Some points:
[37 37 -32 45 -30 69 -6 21 -31 30 -34 -10 -66 -20 -85 6 -7 9 -25
 4 32 26 44 -7]
[22 -31 59 20 -36 22 37 5 14 -58 -2 -6 -21 1 -18 23 -33 20 40
 -19 -3 50 -16 -10]
[13 -4 30 -51 26 -7 11 -23 8 7 4 80 -27 -4 -2
 6 -17 13 -20 28 -9 37 35 -102]
[-72 19 -14 45 -46 11 -12 -59 63 13 -9 -32 9 25 19 -3 31 85 7
 -1 40 48 -2 -14]
[-42 -28 20 39 37 9 -2 -4 -32 43 24 14 -17 -22 26 4 4 19 4
 13 -29 -27 -51 30]
[39 -17 10 16 -32 -55 -56 2 -8 -10 -15 4 -31 20 -27 42 25 -6 46
 3 -22 -28 -5 33]
[-17 -22 40 20 22 -2 24 -53 38 3 33 16 -10 15 -45 -79 35 -11 7
 28 -20 18 -20 48]
[-75 -35 -17 38 -25 2 24 -62 45 5 -15 -45 -20 66 34 9 40 40 11
 20 40 23 2 0]
[1 -41 61 18 -38 9 58 1 12 -57 -12 -3 -25 1 -13 30 -51 -7 45
 2 -26 32 -10 -10]
[-26 -12 -59 -26 -14 -16 -7 5 -54 -8 14 5 -21 24 -9 -12 31 -23 -22
 -51 -29 9 -16 -9]
[12 5 -2 -34 67 -2 33 14 -10 -68 -40 6 -14 -3 8 -15 23 21 35
 -18 -46 -60 27 0]
[59 73 16 25 23 30 -34 -51 -12 -30 -10 -10 4 -18 17 13 1 -38 -10
 32 -6 22 -18 7]
[17 -23 8 47 -16 -21 -29 26 19 16 -20 5 -6 39 24 69 10 -44 26
 -19 -36 10 -19 -54]
[5 9 -43 38 -3 8 29 36 -40 22 14 -6 -1 -55 11 -14 -14 36 34
 -3 28 14 43 -10]
[34 24 5 -42 43 -6 -1 -3 3 -51 -47 -3 -11 -42 -6 1 28 42 32
 -32 -31 -52 9 -11]
[6 -13 -34 17 -16 -2 29 2 -51 39 -1 -23 -22 -63 12 34 -28 -5 55
 19 1 -11 36 -12]
[-48 8 -73 7 7 16 -12 28 -28 -22 17 26 0 4 9 -34 12 7 -43
 -55 -16 19 -18 -21]
[-13 8 -53 -11 -62 21 3 20 -38 -38 75 53 3 37 -46 -17 24 12 2
 -2 19 -23 -12 -34]
[11 -35 63 11 -41 13 54 25 10 -60 1 14 -5 8 -7 1 -29 18 28
 -19 -8 57 -3 0]
[-2 22 -26 30 35 -9 8 -23 30 0 -23 1 4 -26 -94 56 -42 0 -54
 79 15 -51 -34 -11]
[40 -20 -64 -12 -15 22 -31 2 -15 -11 3 29 18 63 77 25 -33 -47 -56
 24 -25 2 3 50]
[11 -32 11 28 -18 25 11 43 28 22 17 11 75 -26 -3 -42 -59 16 98
 7 93 -41 -24 -1]
[34 8 51 20 0 21 -57 52 7 59 -1 -59 27 5 -12 52 32 -11 -30
 2 28 0 -35 -15]
[-49 40 5 -4 30 23 16 -21 23 -33 50 -10 4 29 13 40 -41 -64 -66
 -64 -5 -22 76 4]
[-57 18 -15 -30 53 -20 -27 55 8 -22 -28 38 -10 -15 -1 -19 -88 -7 -11
 23 -1 63 20 69]
[25 -6 36 -46 18 -1 1 -25 17 25 3 72 -18 -14 -5
 12 -5 18 -23 29 -4 38 36 -100]
[-3 -39 26 39 33 3 -49 -34 43 -14 23 3 -34 13 -1 -71 -1 -37 -25
 -47 -11 -10 34 -27]
[32 24 5 -43 19 -5 -8 38 -11 -13 38 -30 23 18 -34 -5 -5 92 -47
 3 -3 -20 -19 -27]
[-33 41 23 -19 61 17 65 28 -13 -4 114 -13 -17 32 -25 30 27 -19 61
 -29 59 -11 -18 10]
[-32 10 11 2 -45 -28 -11 -10 19 -48 -9 -53 -58 10 44 0 41 54 -31
 -17 2 -22 22 26]
[41 -33 37 -46 -68 45 21 -33 -5 -60 -8 -45 -10 9 26
 -10 -103 0 -42 25 -5 4 35 73]
[-19 21 -12 -5 -23 -23 54 1 -16 6 -61 -47 -36 22 -11 -36 5 -15 -7
 24 12 -21 14 5]
[24 31 -93 48 26 59 1 28 17 -16 10 -4 -31 5 41 -8 -3 -24 1
 62 -51 37 24 -25]
[19 -14 1 8 -21 -61 -57 6 -2 -25 -4 29 -4 4 0 31 4 1 32
 8 -32 -20 2 32]
[20 18 -16 -43 3 15 -41 -9 4 10 20 -67 14 -69 -16 9 11 -32 -1
 48 9 9 46 -38]
[-17 31 -9 -6 -23 -33 52 18 -13 5 -46 -36 -15 19 -7 -64 24 3 -22
 14 24 -3 20 6]
[49 51 7 5 35 19 -34 -65 -21 -45 -19 -7 -15 -15 36 26 -14 -60 -7
 43 -4 -4 -33 1]
[18 1 -40 34 -8 26 9 16 -36 37 6 -24 -15 -68 11 23 -16 31 44
 1 28 6 31 -14]
[-3 -1 47 11 2 11 -25 49 -3 47 -12 -44 25 10 -2 65 -7 -46 -15
 27 -17 -17 -28 -11]
[-23 -42 29 7 16 -6 3 -18 -54 44 10 21 -30 -13 18 14 13 9 12
 0 -24 -36 -59 40]
[-41 -37 39 32 0 -17 15 -21 -30 70 -8 7 -27 -41 -1 21 1 -16 7
 24 -46 -54 -55 33]
[-10 14 -21 -22 21 -34 7 -2 10 -22 -19 48 30 -30 -71 18 -37 15 -76
 60 25 -35 -34 -2]
[30 -23 17 4 -34 -25 9 1 17 37 30 -9 73 -35 -22 -15 -63 -2 115
 15 65 -46 -16 -7]
[6 4 -35 -28 46 7 22 -37 -37 -2 -31 30 51 46 16 -4 46 86 8
 -26 -9 49 30 1]
[-24 25 36 -4 33 -13 -25 -88 -50 7 -60 -30 13 10 20 13 -25 -32 -24
 8 48 7 -16 24]
[-4 0 32 -34 48 79 50 49 -5 13 -38 27 36 -27 61 9 46 3 -32
 11 -2 -48 34 10]
[-29 -7 -66 17 -16 29 -27 -27 -17 5 -27 -17 -46 -25 -24 42 -8 -28 -18
 -42 -21 -27 -50 -32]
[40 10 41 37 -15 38 -25 -35 -14 12 68 11 -43 27 -100
 -17 37 2 26 45 -24 -23 -16 38]
[8 -33 16 11 -34 -11 14 2 16 32 7 -8 55 -33 -23 -4 -83 -23 125
 28 58 -67 -23 -11]
[-38 14 4 -62 -28 34 0 -8 -9 62 41 15 75 -9 -24 -8 21 -62 -50
 4 -28 -23 37 -1]
[112 -22 -17 -43 0 -70 37 -20 54 16 -24 -13 24 12 13 -3 -1 -77 -56
 -39 -5 24 -18 8]
[38 7 18 -30 31 4 20 19 12 -34 -59 8 4 -41 -15 -14 54 38 13
 -36 -22 -52 20 7]
[74 -30 -4 -74 -5 -16 27 28 36 20 25 32 -22 -12 43 -11 6 -7 -10
 -25 71 14 -53 18]
[22 -37 69 2 -55 -2 48 3 7 -46 -6 -1 -13 -3 -25 21 -29 8 39
 -12 -17 51 -7 -1]
[36 53 4 -29 41 0 2 3 0 -49 -33 -5 1 -32 -23 -7 29 57 43
 -36 -45 -35 23 -9]
[22 10 -24 -43 22 24 -29 33 -1 -15 37 -41 28 -43 1 -41 40 -4 -27
 26 43 34 56 -23]
[-56 -2 -34 -18 -59 25 38 -46 26 -19 8 28 20 -14 -27 -23 3 -27 21
 -13 1 0 -30 -20]
[21 -17 -2 58 -13 -38 -34 -14 8 -18 -37 -1 -46 12 -38 66 -9 -27 50
 16 -30 -53 -7 25]
[6 22 -4 -57 31 -38 11 48 -18 -37 52 -5 38 21 -15 -35 -21 85 -59
 8 -16 -18 -6 -28]
[-55 2 -35 -29 -68 16 21 -55 28 -13 11 26 29 -34 -28 -17 -7 -22 19
 -11 -5 2 -34 -23]
[-7 1 -4 -50 31 47 -56 52 46 -2 22 -7 -26 -27 33 15 -72 60 63
 -19 20 8 15 40]
[-38 23 12 22 -52 -12 -15 -6 43 -40 -23 -41 -43 -26 41 3 29 65 -48
 -21 6 -22 20 21]
[-41 55 14 -43 -7 21 49 -47 20 -5 51 19 -6 28 -33 30 21 -12 -44
 -4 41 12 1 70]
[-40 2 -6 -37 -29 -65 71 -12 -35 9 -57 -55 -43 35 -3 -28 -5 -59 12
 52 -28 -38 22 7]
[-13 -40 23 55 54 28 -45 -16 42 -16 35 -2 -35 39 9 -77 2 -37 -17
 -40 -14 -5 44 -23]
[-4 -4 -44 14 3 -23 37 5 -56 21 25 -14 -3 -51 23 14 -36 3 52
 21 -14 3 53 -12]
[36 77 13 39 26 52 -20 -19 -12 -49 -20 16 5 -8 22 -12 -3 -31 -18
 26 7 22 -21 10]
[-9 26 -63 16 -22 -5 -9 7 36 -9 4 0 64 19 -21 -54 28 -32 -18
 -23 -61 21 -10 -53]
[-3 -50 -8 -78 6 -47 -67 -29 9 -70 -52 27 -30 4 33 -10 -30 -52 20
 21 49 20 -15 -75]
[28 15 5 32 -32 -36 -53 39 -1 -31 -10 44 -1 12 -32 -5 27 37 24
 -24 -3 2 2 35]
[0 4 -49 42 15 37 18 63 -33 11 25 10 16 -56 38 -30 -8 61 16
 -14 47 33 41 -8]
[-28 -31 19 28 43 -3 5 19 -31 35 42 37 12 -20 40 -33 30 43 -25
 -7 -8 -2 -40 44]
[24 -22 9 21 -30 -43 -42 24 -2 -29 -29 39 -18 10 -18 18 20 3 23
 -8 -5 -25 -7 40]
[23 5 16 24 -35 -41 -49 58 23 15 6 41 46 19 32 14 34 6 -6
 -47 -18 54 -5 -50]
[-32 -25 20 22 34 -12 2 6 -42 37 33 29 -7 -14 28 -23 23 32 -7
 -3 -16 -12 -44 39]
[8 -10 1 67 -5 -7 -26 56 30 -2 -18 30 11 37 27 28 14 -14 1
 -35 -8 23 -18 -54]
[93 5 -25 -14 12 -30 24 2 70 11 -18 -6 38 7 20 -12 -19 -51 -56
 -44 -7 41 -17 1]
[53 -34 -21 -37 -10 2 34 -39 54 64 -2 6 -11 53 28 23 9 -44 -15
 22 41 48 -25 49]
[12 -19 -31 -35 43 6 28 -58 -43 9 -40 13 31 52 17 30 42 56 23
 -12 -22 28 24 5]
[-9 -40 32 56 36 8 -43 -27 51 -3 26 -4 -30 17 -3 -73 3 -45 -25
 -37 -18 -16 45 -25]
[-22 8 -59 -30 -22 -19 -16 17 -50 -15 19 28 2 8 -10 -38 32 9 -39
 -71 -18 26 -16 -10]
[-70 -7 4 -67 19 -40 -23 26 36 72 -52 -50 -16 86 26 -3 -30 12 -13
 23 -16 9 -2 45]
[-43 42 10 -40 -36 61 -8 12 -4 67 37 8 70 -1 -44 -24 24 -42 -41
 -5 -25 -13 29 -7]
[18 9 -37 18 -18 -19 13 11 -39 36 16 -11 5 -83 7 1 -17 35 30
 -3 22 13 40 -18]
[2 15 49 17 10 -7 -25 68 -7 47 14 -47 37 28 -6 29 18 -32 -19
 20 -11 6 -10 -10]
[-89 -21 -17 38 -30 -8 29 -78 50 10 -11 -44 -8 49 37 30 10 25 23
 35 0 19 11 -3]
[-26 38 37 -9 33 -36 -15 -74 -60 -2 -43 -14 31 22 17 -19 -15 -21 -30
 -2 45 26 2 29]
[11 3 47 12 7 10 -31 70 -1 38 -3 -31 34 14 -1 32 22 -23 -34
 6 16 -1 -26 -7]
[-28 -28 18 32 36 0 10 6 -41 30 24 28 -18 -9 19 -16 24 29 -7
 -6 -10 -21 -49 38]
There is one direction along which these points spread out most. Take the direction at right angles to it along which they spread out most. Go by this last direction. How far along it is each point below, from 0 to 99? The average is 50, and the first point in the table lies past the average. One standard deviation of the points above along it is 16.
[32 24 5 -43 19 -5 -8 38 -11 -13 38 -30 23 18 -34 -5 -5 92 -47
 3 -3 -20 -19 -27] 75
[12 5 -2 -34 67 -2 33 14 -10 -68 -40 6 -14 -3 8 -15 23 21 35
 -18 -46 -60 27 0] 61
[21 -17 -2 58 -13 -38 -34 -14 8 -18 -37 -1 -46 12 -38 66 -9 -27 50
 16 -30 -53 -7 25] 18
[-32 -25 20 22 34 -12 2 6 -42 37 33 29 -7 -14 28 -23 23 32 -7
 -3 -16 -12 -44 39] 57
[-9 -40 32 56 36 8 -43 -27 51 -3 26 -4 -30 17 -3 -73 3 -45 -25
 -37 -18 -16 45 -25] 42
[59 73 16 25 23 30 -34 -51 -12 -30 -10 -10 4 -18 17 13 1 -38 -10
 32 -6 22 -18 7] 41
[24 31 -93 48 26 59 1 28 17 -16 10 -4 -31 5 41 -8 -3 -24 1
 62 -51 37 24 -25] 62
[-7 1 -4 -50 31 47 -56 52 46 -2 22 -7 -26 -27 33 15 -72 60 63
 -19 20 8 15 40] 66
[23 5 16 24 -35 -41 -49 58 23 15 6 41 46 19 32 14 34 6 -6
 -47 -18 54 -5 -50] 61
[37 37 -32 45 -30 69 -6 21 -31 30 -34 -10 -66 -20 -85 6 -7 9 -25
 4 32 26 44 -7] 61
[19 -14 1 8 -21 -61 -57 6 -2 -25 -4 29 -4 4 0 31 4 1 32
 8 -32 -20 2 32] 38
[-17 31 -9 -6 -23 -33 52 18 -13 5 -46 -36 -15 19 -7 -64 24 3 -22
 14 24 -3 20 6] 51
[-2 22 -26 30 35 -9 8 -23 30 0 -23 1 4 -26 -94 56 -42 0 -54
 79 15 -51 -34 -11] 37
[-13 -40 23 55 54 28 -45 -16 42 -16 35 -2 -35 39 9 -77 2 -37 -17
 -40 -14 -5 44 -23] 47
